In the rows, zero is written as 128.
D: several groups of rows, each row roughly a mix of its group's hidden directions
D (172 x 13)
[[154 126 112 137 114 102 167 129 135 103 122  86  81]
 [162 154 177 145 113 123 118 125 149 155 144 139  87]
 [138 159 116 142 109 129 142 121 158  68  95 114 110]
 [ 90 111 102 118 121  68 151 133 129 152 134 155 125]
 [ 90 154 108 122 143 151  87 140 165 127 151 159 115]
 [146 110 135 158 133  94 145 141 131  73 125  85 127]
 [130 145 116 168 144 109 134 132 141  63 104 117 108]
 [148  96 176 147 151 128 131  96 124 158 113 160 145]
 [134 127  93 135 128 112 158 158  80  91 114 121 100]
 [162 122 154 149 110 109 166  99  90 121  95 117 135]
 [171 138 159 136 151 165  98 119 141  97 144  99 135]
 [128  92 125 151 145 129 145 116  89  90  86 141 156]
 [133 127  96 150 141 100 127 130 136  63 130 118  93]
 [146 170 145 118 115 138 111 128 166 160 163 113  95]
 [104 175  79 122 115 118 130 162 130 111 148 100 120]
 [146 130 115 149 116 106 178 134  99  97 109 139 169]
 [ 93 142 106 115 138 142  85 136 163 120 167 151 105]
 [126 184  98 161 137 163 141 125 141 136 111 113  99]
 [168 149 157 163 142 166  99 114 145 102 133 111 137]
 [170 102 136 115  97 101 160 113 103 123 100 100 140]
 [138 124 114 154 102 110 171 135  99 109 117 153 176]
 [109 149  80 104  93 113 134 165 135 117 142  97 109]
 [114  76 141 111 154 135  77 123 144 115 129 101 110]
 [126 132  73 119 109  89 136 144 129  90 106 121 100]
 [ 70 128  88 132 152 129 121 134 113 136  88 145 144]
 [ 79  89 111  97 141 120  93 143 136 153 152 123 128]
 [125 160 119 176 171 105 134 116 118 145 116 159 156]
 [ 97  83 127 103 135 133 136 186 132 105 133 125 107]
 [176 142 159 159 157 135 124 103 124 132  97 119  96]
 [159  92 188 127 129 148 124  96 126 144 120 150 131]
 [146  81 151 151 152 128 144 110 105  89  94 123 140]
 [161  98 187 132 137 147 132  93 115 156 127 138 132]
 [167 136 141 170 154 139 137 103  96 113  88 141 126]
 [129 186 102 158 152 154 143 123 141 135 122 100 101]
 [165 102 137 118 110  96 164 109 101 123 112  96 158]
 [ 99  96 115  93 104 107 124 156 151 112 171 114 143]
 [126  85 151  84  86 147 126 139 141 106 138 105 108]
 [174 153 179 128 113 125 129  99 136 136 144 124  91]
 [175 121 160 147 151 158 107 136 129  86 124 105 143]
 [ 97 110 136 124 151 126  86 147 112 174 128 161 153]
 [ 99 151 122 129 138 146  97 137 162 142 172 148  88]
 [111  84 131  99 168 127  93 130 139 112 145  89 120]
 [145 164 101 145 107 120 167 138 104  93 125 167 138]
 [127 101 151  85  85 155 134 145 117 116 144  95 106]
 [130 165 144 107 130 145 111 127 162 161 167 113  90]
 [134  76 163  99 115  90 108 131 124 120 140 141 159]
 [156 104 150 167 151 117 134 109 105 139  74 137 118]
 [126 137  79 125  99  82 131 141 137  94 101 122 105]
 [120 136 128  73 125 160 110 108 182 130 136 137 143]
 [109  95 141 114 124 133  75 129 158 144 138 135  82]
 [ 79 124  96 128 123  94 153 123 113 170 124 155 117]
 [178 153 170 153  99 121 139 110 134 130 123 137  93]
 [122 111 118 131 136 151 117 151  96 186 121 172 133]
 [154 105 189 134 124 148 124  84 119 141 122 141 143]
 [ 85 143 100 123 150 135  90 136 159 120 165 151 111]
 [ 96 103 102  93 107 110  99 157 152 117 165 121 131]
 [ 84 107  69 116 146 133 124 154 125 121 114 131 156]
 [131  77 159  93 114  87 106 132 128 123 139 141 153]
 [ 74 149 104 133 151 153  95 139 153 121 148 153 116]
 [ 82 148  92 129 125  96 158 115 121 170 133 138 113]
 [ 96 160  80 109 129 134 122 169 140 100 144 106 118]
 [127 121 154 104 105 151 109 122 118 184 140 161 160]
 [108 161  77 114 111 118 130 165 133 111 148  95 110]
 [125 174 132 102 130 142 113 132 159 161 168 113  96]
 [163 141 160 144 160 176  99 115 130 115 139 100 134]
 [112  83 142  87  77 135 128 146 139 103 122 118 118]
 [140 154 149 112 124 130 108 131 169 163 166 107  90]
 [129  72 158  97 116  93 117 135 115 121 140 145 158]
 [106 166  68 132 109 104 129 152 123 109 131 103 122]
 [150 144 122 147 150  96 152 132 147  84 111  86 106]
 [ 84 108  75 105 142 129 121 138 119 111 101 126 160]
 [ 97  91  83 105 139 111 117 139 102 119  93 126 153]
 [123  88 142  97  74 138 124 144 129  98 130 102 106]
 [ 97  73 145 106 159 134  95 124 139 143 148 116 109]
 [123 110 101 154 141 108 147 167  77 118 118 110 101]
 [170 112 146 125 101 101 162 106  99 127  93 106 140]
 [176 129 154 128 142 164 101 134 138  84 131 100 133]
 [121 148  77 129 112  79 127 133 138 106 103 111  99]
 [126  74 158 109 119  91 121 124 102 120 142 143 165]
 [117 130  97 164 137 100 144 169  84 109 109 135 115]
 [107  71 130 104 155 115  88 133 140 121 125  96 117]
 [153  92 184 134 122 133 124  90 130 166 126 135 138]
 [125  89 139  82  78 142 125 151 139 113 127 116 104]
 [166 130 155 171 161 135 135 100 104 147  94 132 121]
 [172 134 161 147 147 176 110 129 133  96 131 106 140]
 [131  73 160  99 117  95 108 128 117 120 143 145 158]
 [ 80 103  83 116 156 126 123 149 117 123 112 120 165]
 [171 150 171 139 112 134 121 120 146 129 155 132  80]
 [172 137 156 144 129 164 102 118 125  85 127  99 143]
 [168 151 153 141 128 180 109 115 133  95 135 102 137]
 [144  94 186 136 143 148 126  95 115 156 118 144 145]
 [105 165  69 115 116 122 115 157 146 112 139 104 117]
 [ 94 154  74 115 123 120 130 163 131 107 143  94 119]
 [137 172 131 106 119 131 103 136 167 152 151 109  85]
 [145 152 123 160 106 117 159 122 152  71 105 110 130]
 [118  82 142  82 101 154 123 144 136 108 137  99 105]
 [120 169 131  98 127 129 114 135 161 175 148  99 101]
 [124 184  93 156 144 157 146 121 130 132 118 104  99]
 [ 82 116 104 106 117  86 139 128 126 173 126 154 116]
 [ 94 145 110 117 136 153  92 155 172 136 160 147 116]
 [131 194 117 136 105 144 171 123 116 139 119 150 141]
 [166 119 127 141 112 112 175 126  99 131  77 110 132]
 [174 153 144 152 127 161 104 123 147  84 126 104 132]
 [177 131 159 141 125 161 102 136 152  84 124 116 139]
 [154  97 180 141 134 137 133  77 111 143 119 135 144]
 [127  93 149  82  79 151 119 138 140 122 138 103 109]
 [126 154 125 101 116 103 124 150 163 172 166 102 114]
 [132  97 153  77  84 148 132 137 148 113 143 112 109]
 [134  93 183 117 148 161 107 127 125 155 144 145 152]
 [142 148 172 112 122 162 103 100 165 150 146 142 144]
 [132 125 149  98 116 145 104  87 179 153 128 144 152]
 [106 115 114 138 151 127 134 201 104 129 127 135 103]
 [ 96  86 133  96 119  89 128 137 127 165 132 162 134]
 [127  74 154  92 117  92 102 124 120 124 145 146 149]
 [114 146  72 126  97  89 144 133 126 104 106 122 105]
 [113 100 135  97 106 158 126 160 115  79 134 105 103]
 [138 166  99 140 110 116 177 138 101 109 122 151 159]
 [ 83 143 106 126 150 150  94 146 159 136 164 152 119]
 [108  91 154  79  94 146 129 141 148 129 149 100 123]
 [141 115 161 102 122 141 113  80 179 145 138 135 146]
 [ 85 109  88 120 129  87 141 133 120 157 121 159 107]
 [133  77 154 107 123  83 114 123 112 109 148 138 160]
 [141 148 109 149 131 106 163 120 148  72 113  94 115]
 [109 117  87 155 133 103 139 164  85 107 104 120 114]
 [145 104  98 137 124 106 159 134 127  75 145  88 120]
 [127 138  78 131  92  87 129 132 137  88 107 130 107]
 [123 103 181 118 148 152 110 117 128 171 150 144 151]
 [172 148 148 155 133 173 103 122 140  91 123 107 132]
 [150 161 106 159 108 131 159 127  98 104 118 156 166]
 [ 85  97  87 111 144 131 113 150 119 119 121 129 174]
 [135 169 131 108 119 121 110 138 164 175 150 100 104]
 [130 171 127 176 157 105 123 106 132 160 131 144 157]
 [131 117 159  99 110 134 117  87 181 151 141 131 151]
 [168 105 139 125 104 104 157 112  92 121  86 110 140]
 [ 89 118 102  92 101 110 123 159 148 135 171 126 142]
 [176 149 151 151 123 154 108 128 148  83 122 103 138]
 [127 115 177 134 153 176 117 119 121 169 141 141 147]
 [146  97 136 159 123 133 143 115 102  77  90 150 143]
 [119 136  77 120  96  81 132 138 132 101 103 124 105]
 [131 108 180 128 151 176 121 123 109 161 136 132 153]
 [140 111  80 136 123 110 137 145 136  72 126 111  95]
 [162 104 136 131 108  97 161 118  96 123  86 105 148]
 [128 154 148 123 131 132 117  75 170 149 141 136 168]
 [143 143 163  99 112 163 106  89 162 151 144 130 144]
 [ 97 111 107 100  98 104 126 158 147 139 174 123 153]
 [128 135  82 119 103  76 136 144 141  91 110 119 108]
 [154  87 187 141 138 141 126  97 118 146 117 148 134]
 [ 82 144  96 133 127 156 102 151 161 125 148 153 104]
 [ 79 120 103  84 114 129 121 150 143 121 170 121 144]
 [177 123 163 171 145 131 151 102 110 118 101 129 127]
 [ 89 151 112 126 161 150  94 135 159 118 168 147 124]
 [117  93 152  82  96 157 123 139 143  92 139 111 115]
 [166 141 147 166 163 146 148  99  95 119 100 133 131]
 [175 154 141 168 144 128 120 107 115 145  82 128 112]
 [123 152 113 121 148 135 182 128  97 106 144 119 174]
 [173 135 155 148 157 163  97 132 151  98 130 108 129]
 [168 160 185 141 110 133 143  98 135 142 141 128 112]
 [ 80 108  80 120 142 139 121 146 119 101 102 126 158]
 [169 128 150 171 151 133 134 102 104 129  81 128 130]
 [111 131 155 115 148 126 112  89  96 177 144 157 141]
 [ 89 140 127 117 147 155  92 139 159 127 179 136 114]
 [110 143 137 103 116 163  98 127 131 173 111 171 149]
 [ 85  99  76 106 148 127 121 146 115 117 109 121 156]
 [157 132 147 155 165 153 139  98 101  98  90 126 124]
 [ 76 105  82 115 146 126 117 139 112 120 106 132 162]
 [173 143 167 147 107 123 121 124 142 132 154 138  79]
 [135 118  95 142  96  81 124 143 159  93 125 122  95]
 [141 129 151 101 130 147 104  93 185 156 143 138 141]
 [155 130 155 101 125 156 100  97 182 133 149 130 121]
 [ 95 105 113 100  89 112 104 154 157 141 163 122 142]
 [144 163  96 154 114 129 152 129  94 104 108 152 166]
 [139 125 174  97  99 148 119  90 165 138 138 140 149]]
which group is each row in? (one row of each group first)
[ 97  75 139 103 123 134  90 135 154 121 161 123 114]	V
[ 80 106  71 128 142 139 138 150 114 113 110 125 151]	G
[114  91 144  94  92 133 129 147 148  98 152  93 108]	U
[172 124 171 137 136 160 100 120 130  94 138 107 151]	E

[ 89 131  99  90  92 111 129 159 149 135 162 130 139]	V
[ 84 113  96 114 137  81 153 129 114 161 137 148 117]	E
[126  71 150  94 126  82 115 138 120 124 139 142 150]	E
[ 91 150 122 117 140 158  83 132 158 129 160 158 111]	G
[ 89 113  98  96  83 101 125 160 146 123 136 130 144]	V
[129 136  81 117  98  84 131 138 128  88 105 114 108]	E
[110 109 124 123 135 162 134 156 108 192 143 142 149]	G
[132 172 135 182 163 111 124 117 125 148 134 150 152]	U
[161 124 112 146 104 114 153 136 135  82 114 104  83]	G
